Some points:
[  6  37 -10 -25 -17  28 -23  46  11  23 -42  19   5  40 -52  56 -13 -34
  18 -22  20 -11 -32  20 -32   2  -1 -10 -24 -35 -11  -5  -9 -10]
[ -2   8  -4  -5   7  22  12  -6   1  28   2  12  -1  39  -2 -24  23   4
  -7  13   4 -27 -18 -12   7 -14 -20 -10  -6  -5  -3 -10  -5 -15]
[  6  18 -21   3  -5 -24 -12 -12   4 -22   4 -12 -26 -27   5 -16   8 -15
  15 -32 -21   8  39 -16  23   0 -39  44   5  13  -5 -23  -9 -17]
[ 24 -55   6 -18  71  -7 -17  -5  31  10  -5  -6 -25 -21  53 -30  30   0
 -27  13   8  -4 -50 -30  -8 -15   6  17  14  36  -3  21 -16 -26]
[-24  41 -34   7 -12  31 -52  69  -2 -43 -34   7 -44 -20 -23  35  -9 -12
  21 -46 -38  51  57  14 -11  -7 -52  42  29  -5   4 -36 -15  33]
[-35  40 -17  22 -35 -25   6  22  37  -7 -33  35 -35 -51 -52  -3 -40  -3
 -23 -24   5  85  50 -25  16  -4 -20  45  18  36  -1   0  -5  10]
[   7 -127   62   57  -18    7  -27    3  -75  -89  100  -24   18   -9
  -44   57   47  -45  -37   16   33    6  113  -24   11  127   31    6
   88  -12 -100   59   70   28]
[ 60 -19  27  16   5 -22  14 -56  -9 -32 -29 -53 -29 -49  34 -92  35   8
  20   1 -29  42  28 -28  14 -17 -26  42  20  73   6 -32  18  -8]
[  8 -42   5  36  13  -9 -32 -48 -28 -50 -54   2 -13 -59  17 -25  -9  15
  -2 -10 -11  15  31 -40  15 -21 -63  66  30  39  11 -19  13  30]
[ -3 -18  25 -10  10 -31  44 -23  -7 -16  -2 -19   4 -11  34 -22  17 -13
   9  30  21 -26 -30   0  11 -25  28 -23  -4  44  10  -2   0 -24]
[ 21  -1 -23 -29 -19  11 -33   4 -22 -39 -47 -29 -42 -40 -10  28 -26   1
  -2 -38 -16  24  14 -17 -20 -28  -8   9   0   9  13 -40   6 -11]
[-30  13 -31  27  10 -11 -18 -17 -17  51  22   7  45  55 -68  25 -21  12
  26 -27  17 -46 -29  30  14  23  -2  15  16  14 -33  20 -34  25]
[ 37  20   4 -33  -2 -27   7 -22  -5  17   0 -18  -5  27  14   9  22  20
  -9  -5   0 -41 -56 -16 -12 -40  50 -22 -21   4  35   2  24 -13]
[ 21   7 -19 -23   9  -6 -19   5 -18 -14 -38 -13 -12 -15  12 -12  20  24
 -35   7  -1  -9  -5   0 -17 -18  26  -1  -6  -2  -1   3  20   2]
[-23  34 -54  -4  -8  51 -61  39  11  -7 -41  23  21  27 -45 100 -18 -11
 -18 -36  12   7 -29  -5 -52  -3  -1  18 -19 -37  -9   4 -36   7]
[ -9   1  25  -8 -16   4  29   7   6  -7   1 -22  19  29  11  18  -1 -47
  34  -4  12 -27 -28  22 -26 -21  47 -35 -44  34  -1   6  -2   7]
[ 41  26 -12 -16  13  42  -5 -33  21 -60  62 -27  -5  -3 -37 -18 -29  29
   2  45 -53  34  47  49 -26 -14 -18 -12  21 -83  41  18   6 -14]
[ -45 -127   79  -32  -81   27  -54   94  -45  -96   48   26   10  -55
  -12  -45  -32  -25   66   13  -16   -3   34  -92  -61  119   62   14
   60  -18    8  -46  107    1]
[-37  -1  27   9  22 -18  21 -24  17  27  22 -13  34  -5   8 -50  18 -46
  17  34  23 -37 -19   6  -8   4   7 -39 -44  14 -16   1   6   3]
[-16 -19  -7  17  29   8 -34 -25  -3 -50 -35  -4   2 -41  13 -14  -2   2
  -1 -31 -18  25  22 -30   5 -15 -40  47  41  31  -6 -26  -6  10]
[  1 -30  16  24   6  -9   5 -24   1 -38 -39  -9 -19 -39  34 -73  21  -4
  11  -8 -30  14  64   5  35  -3 -33  49  32  30  17 -22 -12  12]
[ 20   4 -27 -25 -10  10 -13   5 -28 -17 -41  -9 -33  -9   1   2  -5  14
 -23 -23  -4  21  -8 -11 -17 -26  -3  -3  -1  -2  -4 -42   4 -21]
[ 21  16 -16  31  25  11  74  56  52  60   6  10 -27  15 -23  29  -5  57
 -30  -4  39  11  71  22 -44   0 -14 -48 -16 -13  73  29   4   2]
[  7  -7  34  13  22 -34  41 -42  -2   7  15  -8   5 -14  45 -42  11  26
  -5   9  24 -53 -31   3  26 -21  29   4  -3   6  14  13  -2 -41]
[  0  41 -13  -7 -27  13 -22  30  14  33  12  11  23  60 -14  25  -3 -22
 -17   4   2 -22 -44  29 -19   1  -8 -28 -47 -25  -4   6 -28   2]
[  3  48  25 -15  -5  13  45 -11   0  32  24 -10  32  48  -6 -11  -2  12
 -29  18  31 -28 -71 -25   9  -8  31 -24 -41 -17   5  27 -11   8]
[-14  11  -8  -6  14  25 -13  12  19 -13  23  13   3   8 -15 -46  25 -13
  22   8 -10   1  21  20  42 -20 -11  18  11  15 -20   7 -25  -2]
[  7  38  -6 -24 -14   7  -7  28 -41 -12   9 -23 -41 -42  85  42 -20  -4
 -17 -48 -19  44  31  -2   4  31 -11  19   3  -7  16 -31 -10 -11]
[ 43 -17   1 -10  -7 -42  46 -13  -1  -4  -7 -24  -6 -26  36  -9   2 -16
  -3   4  -8 -37 -63   2   1 -34  48 -65 -42  16  15  18  25 -12]
[-11  31 -28  34  -8  17 -40  52  23  17 -12  30  -3  36 -57  32  -4 -30
  17 -46 -22  33  28  35  -4   3 -27  33 -19 -41   5 -11 -10 -13]
[  -7  -11   48   39   44  -15   54  -60    0   17   30  -31   32   -2
   39 -113   59    7    1   45   17  -40   -9    1   51  -10   23    3
  -16   -6  -15   53    2   12]
[ 87   5 -12 -39  12 -56 -16 -25 -28 -30 -54 -37 -75 -54  27  30  -7  29
 -22 -63 -23  10 -20 -36  10 -43  18 -26 -16  33  25 -37  70 -24]
[  1  16 -21 -30  -9 -23 -16  -1 -36  -3 -21 -16   0   4  13  -2  -7   1
 -19 -30 -15  11 -23  -1 -50 -36 -10  -2  -6  14  26   7  14  11]
[ -32  -48   39  -10  -19  -81   30  -74   12   61  -70    1  -38  -64
   21   69  -81  -27   43   70 -127   77   41   39   35   41  -38  -21
   40   44 -127  -20   82   47]
[-46 -17 -12  32  34 -30 -16 -56 -15  14   9 -17  76  38 -56 -29 -22  19
  37  -6  36 -35  -9  23  72  64  10  20  18  26 -11  35 -40  34]
[  59   31    1  -16    6   -5    5  -59   39  -24   98  -19  -16   25
  -16   -9   -5   34   19   96    5   11  -21   57  -24  -16   11  -51
  -11 -110   60   32   -3  -17]
[ 10 -22  25  48  -4   1  33 -32   1  23  38 -55  43 -18  35 -97  39 -14
  11  22  19   2  -6  19  63 -37  -7 -13   7  20  18   0  21 -25]
[  5   0 -36  33  27  30  37  34  45  28  -6  -7 -55 -45 -18 -25 -22  46
 -19  -6   9  63 127  -7 -24   6 -87  24  30  34  75   4   3  12]
[ 41 -49 -31 -26  59   4 -48   1   9  -3 -25 -17 -36 -34  49  26  19  14
 -39  -4 -23  21 -32 -47 -23 -40  40  -1   3  33   5  -5  -5 -35]
[ -2  12 -17 -10 -28  31 -32  25 -10   3 -20  -3 -26  22 -36  19   3  -7
 -11 -16 -12  18  10   8  -7 -13 -22  10 -12  -5   4 -15 -26 -11]
[ 16  10  30 -19   3 -29  25 -19  -7   1 -10  -8   8  10  34 -40  29  22
   5  25  31 -26 -47   1  19 -25   5 -29   0  17  -2  19  -7 -29]
[-24 -25  24 -75  11 -31  71 -47 -34  54  22 -16 -13   1  55  85   8  68
  40 115 -84  45 -66  94 -11 -31 -39  -1 -12 -38 -21  78  80 -11]
[-20 -28   4  33  34  -7  -1 -53  62   0  13  25  16 -34  44 -18  37  19
 -26   8  -4  -6 -18 -35  10 -27 -18  30  46  19  -8  29 -11  -6]
[ -78 -112   99   12  -76   50   15   94  -20  -18  127   80   92   57
   -9  -60    4  -67   87   81   29  -75  -18  -67  -29  120  113  -17
   21  -76  -19   21   78    3]
[ -3  30  -4 -21  26  -4  -3   5 -38   2 -17   3 -50 -43  56  17   3  -1
 -18 -51  -4  34  30  -8 -17  33  26  -4   6   5  23 -39  -7 -26]
[-26 -25 -13  -2  48  43 -30  22  65  32   2  43  30  41  18  44  32   0
 -48   6  -3   0 -49 -16 -29 -20  49  -3  -2 -17 -12  30 -47 -22]
[-37  39  10  30 -17  19  20  11  26  33  38   6  41  52 -20   2  17 -26
 -11  17  30 -32 -40  32  -1 -10  -8  -3  -2 -36  -7  33 -32  -9]
[  5   7 -19  12  -9 -11 -36  -5 -35 -34 -46 -10 -66 -75   3   8 -15  31
  -8 -36 -26  -3  29  -3 -13 -30 -11   9   1   5   3 -46 -16 -30]
[-39  19  24  63  17  32  17  -1  34  20  26  29  62  10   4 -75  34 -35
  19  53 -15  -4  64  20  55  21 -62  46  22  -4  -8  14 -39  15]
[ 23  18 -36  -7 -30   5 -32  10 -10 -19 -40   0 -13 -16  -6  11 -18  19
  17 -29   0   2  -2  -1 -18 -16   6  -5  -7   1  -1  -3 -13   0]
[  8   3   7  -4  -5  -7  58  22  40  32  46  23  45  42 -17   6 -29  17
 -13  20  43 -34 -10 -12  19  27 -26 -19 -48  26 -40 -23 -34  83]
[-29  28  -7   5 -17  15  22  34  28  17 -12   0  17  58 -22  24   2 -40
  11  18  21 -41 -18  20  -3  -1  17 -27 -30 -37 -12  -7 -10  -5]
[ -5  -3 -41 -17  -8  41 -36  12 -15  -8 -49  -5 -21  -5 -21  11 -16  17
 -26 -37   3   9  -8   2  -6  14  24 -18  15 -21   7 -12 -48  -3]
[ 26  15  -5 -10  -6  -4 -29  -5  -8 -15 -26 -15 -30 -52  -7   3   3   6
 -10 -38  -2   4  31   4  -3 -31 -30  31  21  16   3 -38  25  -1]
[-35  22 -46   7   6  18 -53 -24 -47  17 -15  12  52  72 -88  80 -54  25
  44 -53  47 -43 -68  15  25  22  33 -36  -3   4 -16   8 -26  38]
[ 12  46  32 -17 -15 -75  62   8   1  59  10  45  13  41  -2 -12 -26  12
 -37  31  59 -28 -64 -42  -2 -55  52 -46 -45  -9  17  49   4 -15]
[-53  38 -14  33 -21  61   5  58  21  44  36  56  48  44 -68  10  25 -61
  12  13 -17  -7  39  28  21   8 -40  27   1 -49 -17  13 -61   7]
[ 17  31 -26 -21 -39  13 -18  36  -6  27 -11  26  10  86 -52  98 -13 -11
 -32 -34  23 -10 -75  39 -51  -5  15 -31 -60 -50  14 -31 -16 -11]
[ 48 -37 -18 -40   4 -57  38 -40  11 -26 -17  -2  19 -28  -1 -16 -48  48
  10 -25  59   7   9 -47  20  49 -18 -30   1  61 -12 -36 -13 101]
[ -5  55  10  11   1  12  13  19 -30  10  45  39 -18  15 102  28  10 -26
 -10  -1 -16  23  23  35  33  64   9  16 -13 -16  22  -2  12 -20]
These points spread out most along one direction. Take the direction at right angles to it along which they spread out most. Then take the direction at right angles to both along which they spread out most. Go by this last direction. For each point below, how far along it does it lie, from 0 to 99? 50 is the average, and the first point above lies past it. One standard deviation of the points above along it is 16.
[-35  40 -17  22 -35 -25   6  22  37  -7 -33  35 -35 -51 -52  -3 -40  -3
 -23 -24   5  85  50 -25  16  -4 -20  45  18  36  -1   0  -5  10] 66
[ -32  -48   39  -10  -19  -81   30  -74   12   61  -70    1  -38  -64
   21   69  -81  -27   43   70 -127   77   41   39   35   41  -38  -21
   40   44 -127  -20   82   47] 49
[-35  22 -46   7   6  18 -53 -24 -47  17 -15  12  52  72 -88  80 -54  25
  44 -53  47 -43 -68  15  25  22  33 -36  -3   4 -16   8 -26  38] 65
[ 41 -49 -31 -26  59   4 -48   1   9  -3 -25 -17 -36 -34  49  26  19  14
 -39  -4 -23  21 -32 -47 -23 -40  40  -1   3  33   5  -5  -5 -35] 40
[ -5  55  10  11   1  12  13  19 -30  10  45  39 -18  15 102  28  10 -26
 -10  -1 -16  23  23  35  33  64   9  16 -13 -16  22  -2  12 -20] 53
[-23  34 -54  -4  -8  51 -61  39  11  -7 -41  23  21  27 -45 100 -18 -11
 -18 -36  12   7 -29  -5 -52  -3  -1  18 -19 -37  -9   4 -36   7] 77
[  5   0 -36  33  27  30  37  34  45  28  -6  -7 -55 -45 -18 -25 -22  46
 -19  -6   9  63 127  -7 -24   6 -87  24  30  34  75   4   3  12] 60
[  6  37 -10 -25 -17  28 -23  46  11  23 -42  19   5  40 -52  56 -13 -34
  18 -22  20 -11 -32  20 -32   2  -1 -10 -24 -35 -11  -5  -9 -10] 66
[ 21  -1 -23 -29 -19  11 -33   4 -22 -39 -47 -29 -42 -40 -10  28 -26   1
  -2 -38 -16  24  14 -17 -20 -28  -8   9   0   9  13 -40   6 -11] 60
[  1  16 -21 -30  -9 -23 -16  -1 -36  -3 -21 -16   0   4  13  -2  -7   1
 -19 -30 -15  11 -23  -1 -50 -36 -10  -2  -6  14  26   7  14  11] 47
[ 16  10  30 -19   3 -29  25 -19  -7   1 -10  -8   8  10  34 -40  29  22
   5  25  31 -26 -47   1  19 -25   5 -29   0  17  -2  19  -7 -29] 27
[ 24 -55   6 -18  71  -7 -17  -5  31  10  -5  -6 -25 -21  53 -30  30   0
 -27  13   8  -4 -50 -30  -8 -15   6  17  14  36  -3  21 -16 -26] 32
[ 12  46  32 -17 -15 -75  62   8   1  59  10  45  13  41  -2 -12 -26  12
 -37  31  59 -28 -64 -42  -2 -55  52 -46 -45  -9  17  49   4 -15] 25
